The same turns and mirrors carry the whole set onto itself and the rows of a family onto each other. Which other rows belong to the same family as each row named below? List them in the order they appear above.
These 30 rows form 5 families of 6 rows each.
z365: [-23   8  -2   3 -13 -13 -19  -9   9   6  12  -6 -15]
z586: [ -3   6  -5   4 -23 -21   8  15  13   3  15   6  12]
z530: [ -4 -10   1  -4 -31 -12  -5   1  -5   0  19  -4   4]
z85: [-18 -16   8   7  -9 -19 -16   4   4  24  13 -20   9]
z491: [ -1   3  -4   0 -21 -16  17   9  16   1   8   1  10]
z651: [-22  -7   6  10 -15 -19   6  12  25   8  -3 -22   5]
z685: [-13  13 -12  15 -13   3   3   1  16   4  -4  -4  -3]
z53: [ -9  13  -5  14 -13   7  -3  -1  17   0   2  -1  -4]
z351: [-12 -20   1   4 -26  -6   3   4   1   6  24   6   2]
z591: [ -1  -5   2   0 -20 -16  12   8  20  -2  13   0  12]
z244: [  0   5   1   2 -21 -18  14  14  12  -2   7   4   5]
z652: [-14 -13   0   1 -26 -10   2  11  -3   6  28   1   6]
z46: [-17 -16  10   5 -14 -21 -12   4   5  21   5 -20  16]
z266: [-32 -10   3   0  -9 -22   3   4  22   8  -3 -14   1]
z175: [-24   7  -6   2  -9  -7 -17  -3   1   8  12  -4 -16]
z161: [-18   7   1   6 -14  -3 -23  -6  -2  11   2 -10  -8]
z28: [-21  -6   5  11  -9 -24 -17   9   9  21  13 -16  13]
z415: [-25   9  -7  19 -19   8  -2   3   9   5   2   1   3]
z882: [-16   6   2   2 -12  -4 -21  -6  -2  13  15  -9 -10]
z367: [-19  -4  13  13 -11 -23 -13   7  11  24  11  -9  18]
z71: [-21  -4   0  10 -10 -16   8   8  27  12  -5 -21   7]
z261: [-26  -8  -1   6 -10 -26   1  10  26  12   1 -17   1]
z740: [-18 -13   5   7  -3 -17 -19   6   7  21   9 -16  13]
z638: [ -7 -10   3  -2 -28 -14  -4   1  -5   6  29  -6   4]
z599: [-22   8  -9  15 -13   7  -1   7  10   8   2   1  -8]
z40: [-19   9   1  -2 -12  -3 -23  -3   1   7  15  -5  -8]
z285: [ -9 -14  -2  -3 -28 -10  -7   6   0   4  29  -5  10]
z503: [-21  -6   6  11  -7 -10   0   4  31  12  -3 -21   7]
z131: [-17   9  -6  21 -14   2  -4   4  13   3  -5  -5  -6]
z610: [ -4   3  -6   5 -20 -28   2   9  12   0  10   6  16]

Same family as z161: z530, z53, z591, z46, z503
Same family as z261: z586, z652, z175, z28, z599
Same family as z285: z651, z244, z740, z40, z131

